Some points:
0.49 & -2.47 & -0.55 & 0.18 & -0.24 & 0.87 & 0.43 & 1.69 & 0.50 & 2.96 & 1.81 & 0.78 & -3.63 & -1.75 & 2.67 & -1.38 & -1.11 & -1.84 & 0.28 & -0.45 & 0.39 & -0.34 & 2.03 & -0.91 \\
1.55 & -0.28 & -0.51 & -0.48 & 0.41 & 0.35 & 2.29 & -1.14 & -0.61 & 2.64 & -0.38 & -0.38 & 0.34 & -1.87 & 0.17 & -0.71 & 1.29 & -1.04 & 1.47 & -0.59 & -0.40 & 0.74 & 0.28 & 1.32 \\
-1.23 & 1.40 & 0.90 & 0.86 & 0.30 & 1.38 & -0.13 & 0.32 & 0.06 & 1.12 & 0.69 & -0.16 & -0.42 & 0.40 & -1.13 & 0.18 & 1.36 & 0.24 & 0.18 & 2.40 & -0.53 & -0.17 & 0.27 & 0.36 \\
-0.79 & 2.20 & 1.36 & -1.14 & 0.01 & -1.14 & -0.17 & 1.69 & 1.36 & -0.87 & -0.38 & -1.35 & -2.08 & -1.35 & 1.48 & 0.89 & -0.77 & 1.09 & 1.92 & 1.64 & 1.57 & -0.45 & -1.65 & 2.33 \\
0.15 & -0.41 & -0.86 & -0.95 & 1.36 & 0.03 & 1.11 & -0.88 & 1.16 & 1.05 & -0.47 & 1.08 & 0.90 & 1.63 & 0.48 & 1.56 & -1.05 & -0.97 & -1.09 & -0.09 & -0.25 & -0.87 & -1.47 & 0.70 \\
0.65 & 0.42 & 1.69 & -0.98 & 0.67 & -0.60 & -0.47 & 0.55 & 0.48 & -1.69 & 0.94 & -0.30 & 1.64 & -0.71 & -2.18 & -0.09 & -1.27 & -0.16 & -0.82 & -0.50 & -0.51 & -1.45 & -0.40 & -1.81 \\
-0.82 & 0.11 & -1.44 & -0.66 & -1.59 & 1.42 & 0.20 & 0.93 & 0.89 & 0.17 & -2.86 & -2.05 & -0.12 & 0.01 & -1.33 & -0.41 & 0.73 & -0.53 & -0.71 & -1.36 & 1.46 & 0.06 & 1.74 & -0.76 \\
-1.20 & -0.42 & 2.61 & -0.54 & -0.62 & 1.48 & -0.73 & 0.42 & -0.53 & 0.46 & -0.52 & 0.65 & 0.04 & -0.24 & 1.93 & 0.93 & 0.96 & -0.40 & -0.08 & 2.00 & 0.23 & 1.02 & -1.05 & 0.11 \\
1.30 & 0.50 & -1.62 & -1.37 & 1.16 & 0.38 & 0.41 & -0.10 & 0.05 & -0.90 & 1.00 & -0.51 & -0.07 & 0.51 & 0.12 & 0.69 & -1.41 & 0.20 & -0.08 & -1.35 & -1.18 & -1.00 & -0.03 & 0.20 \\
-0.38 & -0.46 & -0.07 & 1.23 & 0.67 & -0.82 & 0.31 & -0.75 & -1.24 & -0.42 & -0.56 & 0.21 & 0.61 & 0.06 & 0.58 & -1.58 & 0.28 & -0.42 & 0.00 & 1.64 & -0.46 & 0.72 & 1.09 & 0.69 \\
-0.29 & 1.27 & 1.14 & -0.02 & -0.25 & 1.19 & -0.89 & -0.08 & 1.13 & -0.77 & 0.89 & 1.50 & -0.44 & 1.09 & 0.31 & -2.01 & -0.43 & -0.04 & 0.44 & -1.11 & -0.58 & 0.27 & 1.34 & -0.26 \\
-1.28 & -0.26 & 1.03 & 1.66 & -0.83 & -0.61 & 1.49 & 1.13 & 1.07 & 1.35 & 0.77 & 1.35 & -0.30 & 1.80 & -0.50 & 0.53 & -0.42 & 1.10 & 0.43 & 0.13 & 0.19 & 0.07 & 0.48 & -0.76 \\
0.91 & 0.72 & 0.17 & -1.09 & -0.65 & -1.81 & -1.03 & 1.70 & -0.06 & 0.09 & 0.89 & -0.53 & -0.23 & 0.32 & -1.68 & -1.80 & 0.21 & -0.63 & 0.38 & -1.64 & 1.26 & 1.40 & -1.04 & 0.05 \\
-0.06 & -0.08 & 0.13 & 1.67 & -0.44 & -0.44 & -0.39 & -0.28 & -1.18 & -0.38 & 0.60 & -1.23 & 0.79 & 0.78 & 0.92 & 1.15 & -2.28 & -0.25 & -0.30 & -0.27 & 0.44 & -0.39 & 0.02 & -0.05 \\
2.17 & 0.20 & -1.18 & -0.17 & -0.23 & 0.83 & -0.80 & -0.49 & -0.82 & 0.83 & -0.48 & -0.75 & 1.23 & 0.17 & 1.56 & -0.39 & -0.23 & -0.10 & -0.79 & 1.21 & 1.94 & 0.07 & -0.39 & -0.79 \\
-1.20 & 0.94 & -1.68 & 0.03 & -0.20 & 0.93 & 3.15 & 0.15 & -0.62 & -2.19 & 0.55 & 0.68 & 0.12 & 0.12 & -1.05 & 0.36 & -0.85 & -2.16 & -0.26 & 0.66 & -0.02 & 1.03 & 1.85 & 0.57 \\
0.35 & 1.03 & -0.30 & -0.53 & -1.38 & 0.12 & -1.21 & 2.03 & -1.35 & 1.17 & -1.57 & -0.24 & -0.29 & 0.44 & -0.34 & 0.76 & -0.25 & -0.04 & -0.49 & -0.43 & -2.35 & -0.22 & -1.61 & 0.36 \\
-0.41 & -0.73 & 1.66 & 0.51 & -0.29 & 0.84 & -0.33 & -0.01 & -0.12 & -0.39 & 0.12 & 1.60 & -0.56 & -0.36 & -0.24 & 0.53 & -1.09 & 1.35 & -0.65 & -0.35 & 0.44 & -2.35 & 1.04 & -0.06 \\
-0.42 & -0.44 & -1.40 & -0.33 & -0.69 & 1.48 & -0.11 & 0.17 & -0.80 & 1.08 & 1.40 & 0.02 & 2.29 & -0.89 & 1.25 & 0.01 & 0.09 & 1.65 & -0.02 & -1.29 & 1.94 & 1.27 & -0.60 & 1.67 \\
1.16 & -0.03 & -0.52 & 0.22 & 0.19 & -0.67 & 2.53 & -0.23 & -0.53 & 0.07 & 1.36 & -0.97 & 1.87 & -1.20 & -0.06 & 1.39 & 0.69 & -0.82 & -3.38 & 0.25 & -0.41 & -0.69 & -2.56 & -2.29 \\
-0.59 & 2.03 & -0.08 & -0.07 & -0.10 & -0.90 & -0.16 & -0.75 & -1.14 & 0.70 & -0.27 & 1.14 & 0.69 & 0.47 & 0.56 & -0.68 & 0.30 & -0.25 & 0.96 & 0.41 & -0.44 & -1.27 & -0.59 & -0.44 \\
-0.51 & 2.82 & 0.41 & 0.71 & 1.01 & 0.11 & -1.21 & 0.00 & -0.91 & -0.09 & 0.24 & -0.56 & -2.10 & 0.82 & -0.38 & 0.75 & -0.62 & -0.77 & -1.47 & 0.73 & -0.22 & 0.73 & 1.01 & 0.47 \\
0.99 & -0.17 & 0.75 & -1.06 & -0.48 & -0.08 & -0.06 & -0.67 & -0.29 & -0.04 & -1.05 & 1.28 & -0.67 & 1.11 & -1.91 & -0.45 & -0.92 & 0.16 & -0.55 & 0.80 & -0.65 & 0.68 & -1.29 & 0.15 \\
-0.86 & 0.54 & -0.11 & 0.22 & -0.29 & -0.15 & -0.03 & 0.59 & 1.16 & -2.30 & 0.16 & 0.15 & 0.67 & -0.35 & 0.77 & 0.61 & 0.89 & -1.29 & 1.08 & 0.60 & -0.34 & -1.08 & -0.13 & 0.16 \\
1.71 & -0.71 & 0.31 & -1.08 & -0.16 & -0.64 & -0.13 & 0.02 & -1.47 & 0.16 & -0.30 & 1.51 & -0.88 & 0.96 & -0.72 & 0.55 & 1.74 & 0.68 & 0.26 & 0.49 & 1.30 & 1.29 & 1.27 & 1.26 \\
-0.64 & 0.40 & -1.10 & 0.60 & 1.11 & -0.12 & -0.52 & 1.07 & 0.13 & -0.33 & -1.02 & 1.23 & 1.91 & 0.67 & 0.35 & -0.55 & 1.96 & -0.93 & 0.26 & -0.82 & -0.52 & 0.36 & -0.02 & -0.22 \\
1.00 & 0.22 & -1.04 & 0.36 & 0.28 & -1.01 & -0.56 & -0.93 & 0.31 & -0.09 & 0.02 & -0.24 & -0.09 & 0.32 & -1.72 & 0.52 & 0.53 & -0.87 & 2.78 & -1.68 & 1.11 & 0.03 & 1.34 & -0.10 \\
0.31 & -0.37 & -0.79 & 0.80 & 0.69 & 0.79 & 0.58 & -0.67 & 1.51 & 0.43 & -0.23 & 0.33 & -0.86 & -0.09 & 1.69 & 0.09 & 0.91 & 0.58 & -0.95 & 0.39 & -0.04 & -0.02 & 1.22 & -0.98 \\
These points spread out most along one direction. Take the direction at right angles to it along which they spread out most. Go by this last direction. How far along it is each point below, from 0 to 99? 50 is the average, and the first point above lies past it. One standard deviation of the points above along it is 16.
1.13 & 0.35 & 0.03 & -0.15 & -1.06 & -1.45 & 0.83 & -0.55 & 0.01 & -1.72 & 1.04 & -0.51 & 0.90 & 0.16 & 1.26 & 0.08 & 0.15 & 0.43 & 0.24 & -0.40 & -2.28 & -0.56 & 0.55 & -0.47 \\ 54
-0.61 & 0.48 & -0.19 & -0.66 & -0.90 & -0.78 & 1.45 & -1.40 & 0.25 & -1.72 & -0.09 & -0.37 & -0.88 & 0.54 & 1.11 & 0.16 & 1.18 & -0.07 & -0.10 & 0.13 & -0.64 & 0.22 & 0.17 & -0.58 \\ 49
0.18 & -2.14 & -2.38 & 0.65 & -1.64 & -0.44 & -3.54 & -1.20 & 0.90 & 1.73 & 0.48 & 1.53 & 0.24 & -3.78 & -1.66 & 0.91 & -0.01 & -0.13 & -0.41 & 1.53 & 0.08 & 1.48 & -0.26 & -0.39 \\ 63
-0.24 & -2.08 & -0.07 & -0.65 & 1.36 & -0.47 & 0.10 & -1.05 & -2.51 & -0.04 & -0.46 & 0.26 & 0.32 & 0.23 & 0.43 & -1.22 & 1.56 & 0.33 & -0.93 & -0.32 & -0.27 & -1.22 & -1.49 & -0.08 \\ 64
-0.15 & -0.73 & 0.85 & 1.28 & 2.60 & 0.16 & 0.16 & -1.81 & -0.22 & -0.64 & -1.18 & -1.39 & -1.07 & -1.90 & 0.38 & -0.47 & -1.45 & 0.90 & 0.55 & -2.43 & 0.35 & 0.90 & -1.03 & -1.00 \\ 56
-1.59 & -0.53 & 0.51 & 1.26 & 0.63 & 1.90 & 0.08 & 1.74 & 1.97 & -0.89 & 0.89 & -0.75 & -1.69 & 1.28 & 0.28 & -0.72 & 0.88 & 2.04 & 3.14 & 1.33 & -0.09 & -0.23 & -2.44 & -0.26 \\ 22
-2.04 & -0.19 & 0.09 & -2.00 & 0.76 & -0.78 & -0.33 & 0.64 & 0.22 & 0.70 & 0.52 & -1.60 & 1.34 & 1.05 & 0.29 & 0.24 & 0.24 & 0.45 & -0.01 & 1.14 & -1.48 & 0.73 & 0.77 & -0.31 \\ 44
-0.90 & -1.12 & 1.23 & 0.56 & -1.31 & 0.19 & -0.46 & -1.79 & 0.61 & 0.08 & 0.51 & -0.80 & 0.55 & 0.96 & -0.59 & 0.42 & 0.27 & -0.66 & -0.47 & -0.57 & -0.76 & -0.15 & -0.22 & 1.97 \\ 46
0.21 & 0.20 & 1.23 & 0.41 & -0.48 & 0.15 & 0.04 & 0.22 & -0.31 & 0.03 & -0.87 & 0.27 & -1.05 & 1.25 & -1.32 & 0.87 & -0.12 & 0.37 & 1.10 & -1.48 & -0.53 & 0.41 & 2.68 & -1.26 \\ 41
-0.63 & -0.78 & -1.77 & -0.58 & 0.69 & -0.68 & -0.68 & -0.55 & -0.12 & -0.73 & -1.18 & -0.35 & -0.44 & -1.45 & -1.88 & -1.06 & -0.69 & 1.69 & -0.49 & -0.47 & 1.92 & -1.46 & -1.52 & 0.42 \\ 51
2.60 & -1.40 & 1.54 & 1.28 & -0.08 & -0.99 & -1.20 & 0.25 & 1.05 & -0.60 & -1.01 & -0.54 & 1.40 & -1.18 & 0.06 & -0.68 & -1.24 & 1.14 & -1.43 & 0.13 & 0.34 & 0.41 & 0.64 & 1.01 \\ 52
